(in the rows, 128 means zero)
The rows of Y fall into several groups, and each row is roughly a mix of its group's hidden directions; one row fits no group.
Y (87 x 11):
[[110 122 111 107 116 155 121 175 143 113 171]
 [136 179 139 124 136 117 130 123 153 107 177]
 [124 134 159 106 121 126 140 118 194 132 145]
 [113 134 147 100 113 108 148 122 186 124 154]
 [154 130 136 124 111 172 138 134 104 163  89]
 [149 138  84 141 152 112 146 138  97 136  88]
 [119 103 156 125  76 131 129 149 103  92 128]
 [ 94  79 138 126 137 111 113 141 168 127 108]
 [136 129 132 163 146 134  93 137  88 166 151]
 [122 163 114 133 187 126 111 131 108 143 153]
 [ 97 118 107 115 101 136 149 123 106  93  85]
 [125 109 182 131 167 131 137 116 117 113  94]
 [ 81 155  85 115 114 145 132 107 114 109 131]
 [128  71 117 142 133 128 136 114 117 152  83]
 [166 103 152 131 123  79 146 153 114 144 124]
 [129 134 134 139 157  71 135  98 162 116 126]
 [148 156 108 129  75 130 136 132 107 115 166]
 [157 130 109 105 131 107 152 124 186 110 134]
 [129 101  98 136 101 125 136  82 112 159 156]
 [129 118  85 113  81 159 141 151 131 116 147]
 [115  74 129 139  87 103 132 131 152 110 134]
 [108 151 134 102 123  93 126 119 184 114 141]
 [139 110 157 150 128 176  88 130 100 134 129]
 [155 141 148 158 159 125  96 154 142 154 157]
 [194 126 164 112 131 119 126 147 138 132 125]
 [131 102  74 154 111 125 120 138 146 152 157]
 [119 153 115 142 169 130 119  88 169 117 112]
 [121  72  97 139 114 123 129 123 128 156  94]
 [138 109 184 119 114 108 129 127 167 134 154]
 [142 125 176 106 105 131 146 121 173 151 129]
 [111  92  76 121  89 118 136 132 122 117 110]
 [126 116  75 169 129 125 104 155 105 130 123]
 [106 156 170 116 140 152 146  95  99 117 113]
 [114 148 112 119 185 140 106 138 148 160 115]
 [ 92 142 152 109 134 142 126 153  97 102  88]
 [116 134  98 176 144 138 101 147  88 132 122]
 [143 161 157 133 166 162 125 137  88 122 129]
 [148  86 138 154  71 132 126 120 135 141 127]
 [144 129 159  99 109 134 156 136 179 152 128]
 [156 117 172 109  97 153 142 141 141 162 119]
 [106  74 134 130 141 105 129 117 161 136  94]
 [108 148 145 166 131 158 126 128  94 102  92]
 [107 158 106  92  97 103 120 130 168 128 135]
 [ 89 115 127 169  91 148 134  93 128 129 128]
 [190 134 171 116 128 127 142 124 147 123 122]
 [101  82 126 136  98 118 109 159 155 113 144]
 [ 94 143 153 142 125 154 142  75 104 135 136]
 [104  95 125 145  85 136 127  94 112 158 146]
 [131 119  97 144 137  84 132 141  75 116 124]
 [151 146 132 138 153 108 145  91 152 145  83]
 [138 106 165  85 111 112 118 152 153 152 145]
 [124 118  98 145 149 158  95 165 105 109 148]
 [107  98 137 115  98 147 115 157  95 125  89]
 [ 93  87 128 133 148 126 100 160 164 133 123]
 [127 127 115 147 123 164 102 176 102 128 159]
 [146 177 154 142 176 140 135 120 135 111 125]
 [154 116 166 151 123 127 119 101  91 150  96]
 [130 138 105 116 101 166 143 137  83 148  98]
 [ 80 122 106 165 113 146 116 133  96 118 107]
 [144  94 108 113 113 101 106 164 153 153 151]
 [138 116 101 126 111 130 136 169  70 134 123]
 [120 119 107 123 113 163 109 162  84 147 103]
 [ 93 110  81 111 105 128 145 107  99 116 111]
 [118  67 143 139 126 105 141 109 145 125  97]
 [ 88 163  96 108 114 156 141  98 138 121 119]
 [115 120  91 127 123 150 115 173  90 113 150]
 [123 152 117 157 138 138 155  76 158 116 142]
 [126  93 110 122  99  95 148  94 146 140  97]
 [127 188 100 101 131 118 123 120 154 143 144]
 [ 76 156 115 166 145 148 130 113 125 109 122]
 [102 113 107 101 126 106 111 181 156 123 127]
 [ 97 156 117  82 172 121 135 118 114 131 143]
 [138 119 133 166 147 120 102 102  77 126 105]
 [139 121 147 184 105 138 120 136 173 122 127]
 [156 132 132 118 114 124 166  97 175 102 120]
 [131  82 128 143 154 130 138 108 116 153  81]
 [110 110 156 110 100  94 132 136 145 113 175]
 [135 130 111 144 123 148 124 119  65 139  93]
 [113 135 168 106 105 134 137  99 178 134 141]
 [143 114 143  91  94 130 166  90 132 114 111]
 [121 137 126 140 111 133 108 164 144 105 186]
 [120 156  84 112  92 143 107 160 118 142 145]
 [108 114  92 106  71 111 121 137 143 136 118]
 [114  96 110  81  97 119 136 129  91 130 111]
 [149 183 113 111 103 144 135 125  89 131 135]
 [143 137  79 152 177 122 122 142 120 120 106]
 [ 68 143 133 124 123 146 150  89 121 114 121]]

One row of each group comes first, with its name. Which group is each row after those in?
[146 128 108 132 114 123 164  85 173 110 134] => Q
[131 115 175 119 126 131 146 112  94 108  85] => M
[ 90 155 101 130 121 123 131  78 105 113 112] => P

[135 166 118  97 125 142 135 114  92 148  86] => M
[115  67 112 134 109 108 133 117 146 142  98] => M
[179 139  99 161 146 128 127 144 115 106 104] => Q
[115 154 143 117 129 149 135  82 177 136 113] => P
[157 151 102 141 157 115 149  85 143 153 140] => M
[151 116 108 133 116 112 143 107 186 134 158] => Q
[ 96 153  86 104 129 114 151 130 163 109 143] => P
[162 126 114 153  84 131 148 117  96 117 159] => M
[134 191 113  92 109 134 131 123 107 135 120] => M
